Here are some points, one per row:
 0.1 -1.4 -0.1  1.7 -0.3 -0.6 -1.4  1.0 -1.3 -0.7 -0.4  0.0 -0.9 -0.5 -2.0 -0.2 -0.7 -1.2  1.0 -0.3 -0.8 -0.2  1.2  0.7
 1.0 -0.6  3.5  0.0  0.0  0.6 -1.0  0.0  3.1 -0.7  0.2  1.0 -0.1 -0.1 -0.8  0.1  1.8  0.3  0.4 -1.3 -0.2  2.9 -0.2 -0.8
-0.7 -0.1 -0.3 -0.4 -1.5  2.5 -0.2 -1.5  0.8 -0.6 -0.4 -0.9 -1.4  0.4 -0.7 -0.7 -0.3 -0.6 -0.5 -0.4 -0.4 -1.3  0.3  1.0
-0.1 -0.5 -0.3  0.4  0.3 -0.8 -0.4 -0.7 -0.1  1.6 -1.0 -0.1 -0.6 -0.1  0.9  1.1  1.1 -0.4  1.5 -0.3 -0.5 -1.2  1.1  1.8
-0.9 -0.8 -0.5 -1.7 -0.8 -0.8  1.6  1.3 -0.2  1.4 -0.5 -0.3  0.5 -0.8 -0.9 -0.3 -0.6  0.5 -0.5 -0.6 -0.4  0.2  0.4  0.8
 0.0 -0.4 -1.6 -0.3  0.6  2.3 -1.7 -1.0  1.3  0.2 -0.5  0.3 -0.2 -1.1 -0.8 -0.6 -0.4 -0.8 -0.8 -0.3 -0.3  0.6 -0.7 -1.0
-0.2 -0.5 -0.7  0.4 -1.1 -0.4 -1.1 -0.4 -0.5 -1.3 -0.7 -0.5  1.0 -0.5 -1.0 -0.8 -0.7  1.2  0.6 -0.1 -0.6  0.0 -1.0  0.5
 1.4 -0.2 -0.2 -0.8  0.1 -0.5 -0.6 -1.1  0.3 -0.3 -1.1 -0.5 -1.8  2.5 -0.6 -0.4 -1.1 -0.2 -0.3 -0.3 -0.3  0.4  0.6  1.6
 0.2 -0.5  1.2 -0.4 -0.2  0.5 -1.4  0.3 -0.6  0.7  0.7 -0.3  2.7  0.0  0.1  0.3  0.8 -0.5 -1.3  2.9 -0.4 -0.1  0.7  1.7
 0.7 -0.5  0.2  1.3 -0.6 -0.4  1.0  1.9 -1.2 -0.5  0.1 -0.2 -0.6 -1.1 -0.8  0.3 -0.3 -0.8 -1.6 -0.5 -0.3 -0.2  4.1 -0.5
-1.0 -1.3 -0.2 -0.6  1.2 -0.4 -0.5  1.0 -0.4 -1.4  1.4  0.2 -0.9 -0.8  0.3  0.4 -0.4  1.5  0.5 -0.3 -0.9 -0.5 -0.3  0.2
 0.9  0.2 -0.2 -0.7 -1.5 -2.0  1.0 -1.1  2.7 -0.8  0.4  1.6 -0.2 -0.2 -0.8 -0.1 -0.3 -0.4 -0.1  2.2 -0.5  0.1  1.8 -1.3
-1.0  2.8  0.3  2.6  0.3  0.2  1.8  1.7  0.5  1.0 -0.8 -0.2 -0.6  0.1 -1.7  2.0 -0.5  0.2  0.6  0.6 -1.3 -0.2 -1.3 -0.4
 0.0 -1.0  0.1 -0.3 -0.6  2.2  1.2 -0.7 -0.9 -0.7  0.0  0.2  1.3  2.6 -0.4 -0.1  0.2 -0.5  0.0 -0.4  1.2 -1.7  1.0 -1.0
-0.7 -0.4  0.2 -1.1  0.7  0.8  3.6 -0.2  0.6 -0.5 -0.1 -1.4 -0.5 -1.2 -0.2 -0.7  0.0 -1.1  0.1 -0.7  0.0 -0.8  0.9  0.6
 4.7 -0.1 -0.4 -0.2  2.4  2.9  0.9  0.4  0.7  0.5 -0.7  1.4 -1.3 -0.2  0.1 -0.1 -0.2  0.4 -0.4  0.1 -0.1  0.7 -0.2 -0.4
-1.9 -0.8  0.9 -0.1 -0.5  0.1 -0.1 -0.7  0.4 -0.8 -1.3  2.6 -1.3 -0.9  0.6 -0.1  0.6 -0.2 -1.3  1.1 -0.3  0.9 -0.9 -0.4
-0.6  0.0 -1.9  1.3  0.3 -0.1 -0.5 -0.8  0.2  2.5  1.1 -0.9  0.2 -0.4  1.8  0.0  1.5  0.6  1.8  0.3 -0.9  1.1  2.0  0.6
 0.9 -0.2 -0.8 -0.1 -0.1  1.7  1.6 -0.3  0.8 -0.7 -0.3  0.4  2.0  1.0  0.6 -0.2 -1.7 -0.5  0.1 -0.3  0.0  2.0  0.6  2.0
 0.5 -0.3 -0.6  0.1  2.6  0.2  0.9  0.0 -1.1 -0.3  0.4  1.6  1.5  2.8  0.1 -0.1 -1.1 -0.5  0.2 -0.5 -0.9  1.2 -0.6  0.4
-0.1 -0.2  2.5 -0.1  0.0  0.0 -0.2 -0.3 -0.8  0.1  1.8 -0.6 -0.5 -0.9  2.1 -1.8 -1.0 -1.0  0.6  2.6 -1.4 -0.5 -0.7 -0.9
 0.3 -1.4 -0.1  1.6 -0.6 -0.3  0.1 -1.9 -0.1  2.7  1.6 -0.2 -0.2 -0.9  0.1  0.9 -1.5  0.6  0.4 -0.4  2.7 -0.5 -1.1 -0.5
 0.9 -0.6 -0.4  0.5 -0.4 -0.5  1.4 -0.4  0.1 -0.9  3.2 -0.2 -0.4  0.6 -0.7 -0.1  2.9 -0.4 -1.0  0.7 -1.1  0.9 -1.5  0.8
-0.5 -1.1 -0.6  0.7 -0.6 -0.6 -0.5  0.2  0.1 -0.8 -0.7 -0.3  0.3 -0.2  2.1  3.0 -0.2 -2.1  0.0 -0.7 -0.5  0.0 -0.1 -0.5
-1.1  1.6  0.8 -0.8 -0.8 -0.3 -0.1 -0.4 -1.2  0.7  2.3  1.9 -1.4  1.9 -0.2 -0.9  1.2 -0.2  0.4  1.3  3.1  1.6  0.4 -0.3
 0.0  0.5 -0.5 -0.6 -0.6  0.5 -0.3  0.0 -0.4  0.4  0.9 -0.2 -0.3 -0.2  0.3  2.1 -0.1  1.7  2.0  0.7  0.0 -0.5 -0.8 -0.5
-0.6  0.2 -0.2  1.1 -0.7  0.2 -0.1 -0.2 -0.2  0.4 -0.9  0.0  0.7  0.3  0.6  0.1  0.3  3.2  0.5 -0.2 -0.8 -0.2  1.2 -0.9
-0.5  0.0 -0.5 -0.9  1.4  0.3 -1.5  1.1  3.2  0.7  0.3 -0.5 -0.2  1.5 -0.3 -0.8 -0.1 -0.8 -0.7 -0.2 -0.6 -2.0 -0.5 -0.5
-0.4 -1.0  1.2 -1.0  0.0 -0.4 -0.2 -0.1 -1.0  1.4 -2.3 -1.1 -0.8 -0.2  0.8 -0.7  1.7 -0.8 -0.3  2.2  0.4  1.6 -1.0 -0.7
 0.5  1.9  0.0 -1.1 -1.0 -0.1 -0.2  1.1 -0.2  0.1  1.3 -0.1 -0.1 -0.7  1.6  0.7 -0.7 -0.2  1.6 -1.2  0.8 -0.5 -0.5 -0.3
 0.0  0.0 -0.2  0.4 -1.1 -0.4 -0.5 -0.8 -0.8  0.3  0.2 -0.1 -0.6 -0.5 -0.1  1.0 -0.8 -0.1  0.0 -0.9 -1.0 -0.1 -1.3 -0.6
-0.2 -0.3  1.0  0.9 -0.1 -0.4 -0.5 -0.6 -0.3  0.9 -1.0  0.0 -0.9  0.4  2.8  0.9  0.3  1.6 -0.2 -1.0 -0.5 -0.8  1.2 -0.1
-0.6  0.6 -0.2 -1.7  1.3 -0.6 -1.2 -0.5 -0.8 -0.9  1.4 -1.1 -0.1 -0.7 -1.3  0.6 -0.4  1.5 -0.9 -0.4  0.5  0.0  0.3 -0.5
 1.0 -0.7  0.0 -0.2  1.1 -1.5  1.9 -1.3 -0.8 -0.5 -0.9 -0.9  1.6  0.9 -0.7 -0.5  0.4  0.9 -0.3 -0.3 -0.3 -1.1 -1.1 -1.7
-0.3 -1.1 -0.9 -1.6 -1.1 -0.4  0.4  2.1 -0.7 -0.1 -1.0  0.0  0.1 -0.4  0.1 -1.2 -0.2  1.0  0.0 -0.2  0.3 -0.1 -0.3 -0.9
-0.1  1.0  2.0 -0.4 -0.3 -0.5 -0.6 -0.3 -0.5  0.8 -1.0  1.9  2.9 -1.2 -1.0 -0.2  2.1 -0.7 -0.1  0.1  0.6 -0.4 -0.7  3.2
-0.6 -0.6 -0.5  1.9  1.2 -0.6 -0.3  2.0  1.6 -1.1 -0.3 -0.4 -0.1 -0.5  0.2 -0.4 -0.3  0.5  0.8  0.3  3.5 -0.5 -0.6  0.2
-1.0  1.7 -0.3 -0.6  2.4 -0.1  0.0 -1.7 -0.8 -0.1 -0.6  1.0  0.8 -0.3 -0.3 -0.8 -0.6 -1.2 -0.3 -1.0 -0.2  0.0  0.0 -1.4
 0.3  0.6 -0.9 -0.4 -1.4 -0.5 -0.7  0.5 -0.8 -0.9 -0.6 -0.1 -0.3 -0.5  0.6 -1.1  0.1 -0.4  0.4 -0.9 -0.4 -0.3 -1.0 -0.7
 0.3  3.4 -0.5  1.0  0.3 -0.3 -0.6  0.4 -0.6 -1.3 -1.2 -1.1 -0.5 -0.5 -0.3  0.8  0.1 -1.3  0.1  0.2  2.3 -0.1 -0.1 -0.4
-0.2  1.7  0.0 -0.1 -0.3 -0.6  0.1 -0.2  0.0 -0.6 -0.4 -0.9  1.2 -0.8  0.2 -1.2 -0.5  2.2 -1.6 -0.6  0.2 -0.2 -0.6  1.4
-0.5  0.4 -0.2  0.7 -0.1 -0.8 -1.0  1.8 -0.4  0.2  1.2 -0.8 -0.5  1.6 -0.4 -0.3 -0.3 -1.2 -1.4 -1.0  0.2 -0.3 -0.8 -0.5
There is one direction along which these points spread out most. Take the direction at right angles to it along which they spread out most. Go by this last direction. Where along it does each point below lie, from 0 to 99? The average is 50, and the first point in the table lies past the average. One standard deviation of the points above along it is 16.
 0.5 -0.3 -0.6  0.1  2.6  0.2  0.9  0.0 -1.1 -0.3  0.4  1.6  1.5  2.8  0.1 -0.1 -1.1 -0.5  0.2 -0.5 -0.9  1.2 -0.6  0.4 67
-0.6  0.6 -0.2 -1.7  1.3 -0.6 -1.2 -0.5 -0.8 -0.9  1.4 -1.1 -0.1 -0.7 -1.3  0.6 -0.4  1.5 -0.9 -0.4  0.5  0.0  0.3 -0.5 54
-0.3 -1.1 -0.9 -1.6 -1.1 -0.4  0.4  2.1 -0.7 -0.1 -1.0  0.0  0.1 -0.4  0.1 -1.2 -0.2  1.0  0.0 -0.2  0.3 -0.1 -0.3 -0.9 57
-0.2 -0.5 -0.7  0.4 -1.1 -0.4 -1.1 -0.4 -0.5 -1.3 -0.7 -0.5  1.0 -0.5 -1.0 -0.8 -0.7  1.2  0.6 -0.1 -0.6  0.0 -1.0  0.5 54
 0.3 -1.4 -0.1  1.6 -0.6 -0.3  0.1 -1.9 -0.1  2.7  1.6 -0.2 -0.2 -0.9  0.1  0.9 -1.5  0.6  0.4 -0.4  2.7 -0.5 -1.1 -0.5 44
 0.0  0.5 -0.5 -0.6 -0.6  0.5 -0.3  0.0 -0.4  0.4  0.9 -0.2 -0.3 -0.2  0.3  2.1 -0.1  1.7  2.0  0.7  0.0 -0.5 -0.8 -0.5 46
 0.0 -0.4 -1.6 -0.3  0.6  2.3 -1.7 -1.0  1.3  0.2 -0.5  0.3 -0.2 -1.1 -0.8 -0.6 -0.4 -0.8 -0.8 -0.3 -0.3  0.6 -0.7 -1.0 63
-0.6  0.0 -1.9  1.3  0.3 -0.1 -0.5 -0.8  0.2  2.5  1.1 -0.9  0.2 -0.4  1.8  0.0  1.5  0.6  1.8  0.3 -0.9  1.1  2.0  0.6 35
-0.6 -0.6 -0.5  1.9  1.2 -0.6 -0.3  2.0  1.6 -1.1 -0.3 -0.4 -0.1 -0.5  0.2 -0.4 -0.3  0.5  0.8  0.3  3.5 -0.5 -0.6  0.2 57
-1.1  1.6  0.8 -0.8 -0.8 -0.3 -0.1 -0.4 -1.2  0.7  2.3  1.9 -1.4  1.9 -0.2 -0.9  1.2 -0.2  0.4  1.3  3.1  1.6  0.4 -0.3 13
 0.5  1.9  0.0 -1.1 -1.0 -0.1 -0.2  1.1 -0.2  0.1  1.3 -0.1 -0.1 -0.7  1.6  0.7 -0.7 -0.2  1.6 -1.2  0.8 -0.5 -0.5 -0.3 51
 1.0 -0.6  3.5  0.0  0.0  0.6 -1.0  0.0  3.1 -0.7  0.2  1.0 -0.1 -0.1 -0.8  0.1  1.8  0.3  0.4 -1.3 -0.2  2.9 -0.2 -0.8 28
